In the rows, zero is written as 128.
A single turn carries every row of the set below to another of its rows. Some are shown first; where does it send the rows asked next?
Q162: [ 87  99 138 134 144 140 150 150 131 107 126 141 127 118 150 138 158 117
 142 132 139]
Q202: [145 109 153 122 115 111 137 145 139 118 121 110 115 149  95 177 176 155
 136  95 158]
Q717: [ 93  99 133 130 144 135 155 151 130 109 118 149 126 121 156 132 163 116
 134 143 144]
Q503: [124  81 107  93 135 131 161 111 133 138  93 121 116 167 125 141 151 156
 145 182 151]
Q886: [109 126 125 124 139 142 134 138 141 156 110 134 117 133 141 140 192 127
 168  95 146]
Q817: [137 123 169  98 141 129 148 126 150 128  96 147  85 166 135 144 172 144
 181 119 141]
Q545: [145 125 168  99 143 133 150 135 140 132 102 146  79 167 145 143 167 142
 178 120 142]
Q460: [103 131 147  84 146 120 147 148 152 145 103 124 148 139 147 137 158 177
 154 149 157]
Q614: [121 108 112 125 154 128 146 103 127 112  93  91 107 191 129 146 151 137
 133 140 116]
Q729: [103 119 135 119 131 103 155 117 150 135 106 107 128 150  80 171 133 153
 149 112 119]
Q599: [131 103 150  93 133 124 130 102 146 129  86 124 104 165 129 132 190 142
 177 118 160]
Q464: [ 97 131 141  90 101 119 168 133 156 126 115  86 113 169 129 140 138 180
 137 117 147]
Q894: [145  90 122  95 100 125 153 123 133 115  95 105 121 160 108 167 136 171
 140 159 160]
Q693: [154 114 127  94 135 138 155 130 138 111 102 144 113 150 143 173 139 136
 161 151 189]
Q359: [100 130 145  90 149 116 148 152 146 142 103 122 149 131 127 139 154 179
 158 146 147]
Q340: [147 128 141 118  87  88 156 120 149 123 106 136  76 149 142 143 177 156
 147 123 162]
Q997: [121  96 129 120 149 107 149  87 121  99  93 103 110 167 120 154 164 135
 139 142 115]
Q118: [140 125 149 108 114 106 136 107 131 152 116 130 108 122 114 160 141 112
 157 163 133]
Q290: [139 106 140 135 128  93 150 135 136 112 117 152  97 127 158 158 185 123
 136 148 162]
Q907: [108  66 113 125 110 129 131 116 161 121  98 110 116 136 136 147 184 156
 131 144 169]
Q440: [112 135 147 112 131 143 169 156 123 104 106 134  87 157 120 183 131 146
 124 133 143]
Q230: [105 112 136 118 157 128 155  92 148 149 133 136  95 175 158 135 165 151
 118 143 126]
Q958: [108  98 121 150  97 106 153  98 118 142 123 101 116 159 125 155 162 144
 120 105 128]
Q262: [113  99 136 148 104 109 146 146 144 154 138 132 113 127 147 156 138 142
 117 158 129]
Q351: [102 121 139 124 158 117 152  99 142 143 133 135  91 175 156 144 168 143
 113 131 123]
Q709: [135  88 110  96 127 134 163 111 138 138  98 111 113 166 119 143 151 163
 147 183 155]
Q361: [150  93 137  99  95 111 148 138 134 113 106 100 124 165 106 172 143 167
 137 149 161]
Q348: [122  91 144  97 130 124 130 105 155 120  87 107 111 163 137 135 199 145
 168 119 164]
Q800: [144  94 128 130 106 122 158  98 115 137 127 113 119 160 163 142 161 148
 118 118 181]
Q42: [107  85 133 108 114 101 152 137 127  93 106 138 145 129 144 154 175 159
 143 101 137]
Q240: [108 113  99 119 130 169 122 116 140 117  94 107 121 147 135 125 137 138
 152 120 132]
Q291: [ 82 132 150  95 117 122 184 145 145 128 116  99 128 172 133 161 131 164
 129 127 141]
Q975: [101 131 119 117 138 142 138 143 139 152 100 121 120 125 145 133 178 131
 188 129 152]
Q222: [140 129 145 111 113 112 143 102 133 158 119 125  97 121 117 153 130 112
 154 153 139]
Q665: [144 111 131  96 138 136 144 129 145 115 108 130  92 151 126 185 128 117
 172 149 164]
Q66: [131  99 147 128 136 107 146 147 130 116 119 159 108 117 157 152 181 123
 134 151 154]
Q672: [111 129 128 124 113 136 162 146 157 132 133 122 119 134 173 145 150 170
 126  93 166]
Q433: [111 127 130 112 130 145 163 156 123 102 109 128  93 151 126 189 126 151
 121 136 144]
Q601: [ 96 108 133 128 129 107 153 117 141 132 114 102 127 147  81 167 133 150
 144 110 122]
Q439: [139 143 124 132 115 138 171 132 153 146 134 104 106 139 161 135 125 151
 123 108 150]
Q444: [103 110 122 148 108 107 153 101 126 132 123 101 112 153 107 159 153 143
 115 103 120]
Q161: [111 120 102 116 121 165 119 103 139 127  95 100 114 153 134 131 141 140
 163 116 136]
Q493: [120 123 142 140 119 106 152 129 152 159 147 139 119 140 161 150 145 138
 138 155 112]
Q596: [111 120 117 118 106 127 161 151 153 123 127 126 129 134 168 157 160 170
 140  88 166]
Q499: [137 144 118 135 113 139 171 123 154 149 133  96 107 138 157 136 126 147
 122 125 149]

Q340 -> Q800
Q162 -> Q729
And these:
Q464 -> Q693
Q894 -> Q66
Q351 -> Q161
Q596 -> Q361
Q240 -> Q359
Q709 -> Q717
Q291 -> Q665

A single turn carries every row of the set below to another of its rows. Some are shown first; where does it send the rows asked next?
Q617: [135 133 106 129 120 130 195 151 114 127 165 113  86 139 140 104 153  96
  81 101]
Q916: [124 111 109 113 118 166 146 108 160 105 126 128 136 134  97 139 111 120
 109 132]
Q273: [138 134 105 129 126 130 199 154 120 133 169 114  91 139 136 105 154  99
  77  96]
Q268: [139 143 107 132 129 129 197 150 118 140 167 109  85 133 138 106 153  97
  85 101]
Q528: [139 145 110 134 128 127 196 148 117 141 167 110  84 133 139 107 154  97
  86 103]
Q46: [121 154 121 161  94 153 148 109 146 139 140 135 148 109 111 103 113 110
 112 154]
Q190: [118 133 108 149  91 161 139 111 140 119 126 122 137 118 115 101 108 106
 109 154]
Q395: [153 115 138 128 119 117 162 101 162 139 172 151 152 115  84 131 120 118
 103 109]
Q902: [127 152 135 135 118 147 159 101 167 141 152 152 150 116  95 139 116 123
 121 136]
Q568: [139 139 110 134 128 127 202 155 122 140 173 119  92 136 135 104 154 101
  80  96]
Q490: [140 143 108 132 128 129 195 150 118 139 166 110  84 134 139 106 153  98
  86 101]
Q194: [139 144 109 132 127 128 196 149 117 138 166 109  84 134 139 106 154  96
  86 102]
Q220: [134 123 141 128  87 120 146  81 138 110 159 144 130 114 109 129 119 101
 115 135]
Q330: [140 127 106 149 128 156 158 135 167 155 145 133 163 118  86 104 110 124
  96 125]
Q267: [134  98 124 114  90 130 143  87 138  95 147 131 125 125 108 130 116 102
 107 130]
Q434: [133 111 111 114 132 160 155 115 173 124 137 135 148 132  85 140 113 128
 105 121]
Q469: [115 128 119 121 102 161 142  94 151 105 130 134 131 127 109 139 113 113
 118 145]
Q126: [138 146 110 133 126 127 195 148 117 140 167 111  84 133 141 106 154  97
  86 103]
Q842: [134 132 125 126 134 153 160 113 176 142 149 146 156 123  84 141 116 131
 111 122]
Q19: [137 147 115 137 124 125 201 150 120 142 174 122  92 132 139 105 157  99
  84 103]
Q48: [136 107  92 139 123 166 151 135 161 133 130 119 152 127  89 105 106 121
  93 127]
Q737: [117 149 134 132 102 151 148  93 155 121 142 147 138 118 108 138 115 115
 124 146]
Q949: [132 149 116 136 117 126 198 146 116 135 172 119  87 133 143 104 156  96
  85 106]
Q671: [155  89 121 115 124 127 157 109 162 124 159 138 148 126  81 132 116 118
  95 103]
Q577: [142 131 147 134 100 114 157  87 151 134 171 153 143 109 100 129 122 110
 113 124]
Q398: [124 110  92 138 106 170 140 124 147 115 122 115 140 127 103 102 106 112
  99 141]
Q585: [146  82 114 108 111 133 148 101 149 101 147 128 134 131  93 130 114 110
  96 114]
Q808: [132 142 111 134 116 128 195 147 113 128 168 116  84 135 145 104 154  96
  84 107]
Q71: [132 151 122 161 112 149 157 121 160 157 151 141 160 108  95 103 113 119
 107 138]
Q483: [137 146 110 133 126 127 195 148 116 137 165 109  83 133 141 106 154  95
  89 103]

Q483 -> Q194
Q671 -> Q395
Q330 -> Q71
And these:
Q19 -> Q949
Q434 -> Q842

A single turn carries every row of the set below to another of its rows. Some are shown first; where does it send the rows asked next?
Q846: [118 130 146 155 127 158  99 137 145 125 128 131 145]
Q611: [147 144 129 162 109  85  79 154 148 145 114 104 123]
Q472: [126 116 144 151 125 157  97 154 144 126 127 124 140]
Q64: [108 131 106 115 132  67 104 129 124 124 128 111 148]
Q248: [136 151 154 115 108 131 112 110 118 154 143  85 120]
Q178: [157  99 125 115 134 111  96 102 131 112 102  95 123]
Q354: [146 138 150 111 105 125 114 114 122 153 149  78 119]
Q766: [109 128 115  98 135  95 112 114 117 120 138 102 152]
Q129: [142 146 153 113 116 134 110 110 125 150 146  79 120]
Q157: [138 141 152 110 108 126 109 108 111 140 154  80 120]
Q853: [111 113 135 127  98  88 129 119 133 124 127 145 104]
Q282: [153 110 124 126 135  95  96  94 130 101 111 103 119]
Q123: [160 103 121 125 138 101  96  99 135 107 103 101 125]
Q851: [118  97 134 118  94  90 123 133 134 126 123 135 100]
Q216: [138 154 134 170 111  87  76 154 139 139 124 113 123]
Q814: [119 111 135 127 100  80 126 127 141 122 125 139  99]
Q943: [152 116 125 121 138 107  98  87 128 113 103 100 126]
Q87: [141 136 129 156 107  86  78 155 141 145 109 112 115]
Q963: [124 129 147 151 128 157  96 137 139 116 142 119 142]
Q794: [112 142 118 111 141 115 101 127 120 127 141  92 165]
Q608: [135 149 132 165 115  88  84 152 148 140 114 119 116]
Q14: [ 97 137 109 131 131  84  97 148 132 123 131 125 158]
Q275: [114 113 134 133  96  82 121 131 132 114 134 143 105]
Q73: [151 110 127 117 137 107 106  90 139 103 105 101 118]
Q117: [138 151 129 166 112  81  81 145 139 148 110 117 125]
Q405: [125 117 144 151 126 160 101 142 149 119 135 122 145]
Q154: [121 135 151 152 128 158 101 147 148 126 136 125 138]
Q804: [140 135 152 110 105 134 106 126 122 157 143  80 119]
Q80: [116 107 136 127  93  88 127 132 139 122 136 141 106]
Q4: [100 148 121 128 132 108  98 151 126 135 145 106 164]

Q608 -> Q814
Q117 -> Q853
Q80 -> Q123
And these:
Q275 -> Q282
Q766 -> Q794
Q87 -> Q851

A single turn carries every row of the set below to another of its rows. Some are shown first; where does it send the rows asked next?
Q731: [130 117 147 136 102 149 107 139 155  84 106 114  96 169 159 129 124 104
 158 132 129 150  92 141 134 132 100 151 120  85 157 124  97 111 133 150
  96 136 150 138  92 127  96 153 111]
Q336: [147 151 140 143 127 175 112 170 107  72 134 135 106 124 107 116 128 146
 129 123 125 134 132 165 136 113 124 171 108  71  98 148 118 119 158 130
 114 144 169 136 152 106  84 117  91]
Q368: [109 127 122 129  94 145 126 138 162 100 110  98 114 147 184 104 114 138
 124 128 139 134 116 160 175 149  98 115 138  92 127 116  98 136 115 178
 128 156 182 137 100 148 117 156 129]
Q30: [125 161 149 146 136 149 134 133 100  90 163 118 117 147 142 138 118 138
 111 119 115 137  86 128 157 132  97 148 104 106 119 123 132  79 151 119
 111 183 132 129 102 109 111 133 127]
Q713: [ 94 141 103 142  98 113 133 120 145 116 142 105 107 136 163  75  86 147
 143 139 127 122 152 140 171 145 103 128 138  90 112 132 118 147 116 169
 136 168 157 141 122 143 110 134 125]
Q508: [131 163 155 133 117 186 121 138 129  65 139 138 143 158 122 137 102 145
 144 115 134 145 117 145 148 111  82 156 133 104 106 128 145  78 165 134
 120 139 143 131  96 122 121 142 120]
Q337: [106 151 129 140  77 175 123 152 100 140  98 134 132 149 135 116  80 142
 137 163 155 128 156 182 141 119 102 103 142 106 118 130 132 140 105 162
 152 148 137 145 104 116 108 131  85]
Q454: [121 140 146 154 124 137 102 155 137 133 144 148 128 145 144 147 121 139
 133 119 175 131 133 161 139 160 135  90 151 135 110 143  91 128 131 152
 130 146 166 112  86 120  93 152 107]
Q761: [119 145 110 156  82 128 107 146 137 124 108 103 120 125 176  84 106 146
 120 153 115 104 132 174 163 136  84 124 112  89 105 128 116 134 105 159
 129 137 178 132 142 135  99 137 112]
Q569: [127 135 128 141 140 152 122 155 128  69 164 126  90 145 108 111 111 154
 148 106 132 154 150 134 147 135 148 173 143  85 106 155 120 131 155 141
 124 167 150 137 138 118  94 121 104]
Q815: [107 131 133 171 116  95  96 148 143 143 160 131 119 139 142 114  94 135
 153 126 150 137 161 150 134 163 129 110 159 125 119 157 114 127 117 152
 123 134 139 133 118 121  85 146 108]
Q954: [113 136 136 172 113 103 107 155  91 161 145 117 117 140 164 129 109 138
 113 139 147 129 116 161 152 161 114  89 126 124 125 134 118 120 108 132
 119 164 135 139 111 108  96 147 107]
Q523: [104 136 135 118  88 179 148 160 115 124 114 148 113 124 125 120 102 123
 131 147 175 139 137 171 132 125 132 112 130  77 133 126 101 159 132 176
 128 162 157 159  91 117  97 123  91]
Q345: [ 95 128 121 156  98 123 128 152  95 134 134  89 101 123 170  95 109 145
 102 136 127 132 124 165 177 157 102 100 118  90 115 121 121 133 109 153
 125 171 148 159 129 125 116 140 122]
Q885: [116 130 138 172  99 134  88 163 117 139 118 130 137 145 145 119 101 154
 149 135 161 131 158 181 140 148 104  87 155 123 103 137 123 121 111 149
 132 113 143 140 106 123 109 159 103]
Q314: [147 180 153 144 126 162 116 141 139  85 156 146 148 134 134 138 114 134
 119 123 121 117 106 151 141 113  91 162 110 111 101 135 132  78 159 125
 118 148 166 112 119 111  91 132 115]
Q748: [128 136 148 153 142 148 119 160  75  86 161 123  83 131 113 130 132 144
 125 107 131 151 108 141 144 137 123 150 105  81 107 133 124 114 163 116
  96 168 133 150 119  97 102 129 108]
Q113: [ 96 149 135 144  97 138 144 153  72 157 146 128 119 109 138 115  95 134
 105 149 151 128 127 167 149 139 111  92 115  94 117 126 129 133 120 150
 125 178 127 161 105 105 103 126 102]
Q950: [127 127 154 139 116 143 124 153  94  91 140 105  91 147 141 128 121 116
 128 132 119 158  82 139 145 124 101 160  98  75 150 123 131  94 142 123
  92 162 123 162 110 106  97 137 107]
Q321: [126 157 134 177 107 119  90 158 126 147 133 140 142 121 150 121 110 136
 128 143 142 104 142 176 131 145 107  99 128 129  96 144 114 113 118 141
 127 127 161 117 127 111  79 143 100]
Q595: [120 130 131 133 127 185 131 159 115  64 122 132  80 128 108 117 129 137
 148 110 143 141 138 150 133 134 134 138 127  66 101 131  88 151 166 158
 110 156 162 144 106 111 105 127 103]
Q833: [ 95 153 125 131  87 149 145 139 123 143 137 142 119 133 124 105  64 117
 144 156 148 134 158 156 129 127 125 125 142 101 135 146 127 138 115 168
 136 172 122 152 111 116  84 111  86]
Q980: [146 129 152 136 109 161 102 144 123  75 116 133 111 179 129 129 111 137
 171 139 141 158  97 144 136 103  91 173 113  79 137 136 138 111 145 120
 114 117 147 143  99 116 107 151  99]
Q999: [120 172 149 135 128 173 133 124 140  87 147 152 132 149 132 153 112 119
 135 112 143 124 113 134 131 134 104 125 131 127 108 128  99  93 162 148
 125 167 151 108  69 113 107 138 119]
Q272: [154 139 149 137 101 145 102 151 139  85 120 119 115 153 146 118 118 119
 142 149 113 135  90 155 140 107  91 179  94  75 140 137 129  99 137 130
 100 126 168 137 134 122  77 140 102]
Q929: [105 142 110 151  86 142 117 135 122 122 107 112 125 145 160  93  98 170
 146 146 145 121 146 169 172 132  85 104 133  94  97 124 125 150 107 159
 144 134 169 137 106 141 131 151 115]
Q860: [118 167 144 127 123 151 143 118 153  85 182 138 139 146 130 125  84 127
 138 119 129 144 123 126 149 122 100 165 137 111 123 142 139  85 158 148
 122 165 138 132 101 127  98 127 125]
Q947: [115 163 126 145  81 161 127 160 105 142 111 144 124 107 131 104  94 128
 125 165 137 108 151 187 131 118 111 116 117  91 106 135 121 138 117 164
 132 149 154 145 136 109  79 113  81]
Q100: [143 137 139 145 131 191 103 160 101  54 127 128 103 169 110 129 120 166
 153 109 131 154 132 152 145 117 118 165 134  85  99 142 127 117 151 127
 128 142 153 135 120 113 114 135 100]
Q383: [131 122 145 131 113 126 113 139 149  98 146 127  97 170 136 119 100 116
 168 142 139 161 109 127 134 119 118 181 120  76 164 146 128 121 136 132
 108 142 139 145 114 123  83 140 101]

Q815 -> Q569
Q595 -> Q368
Q929 -> Q508
And these:
Q336 -> Q761
Q748 -> Q345

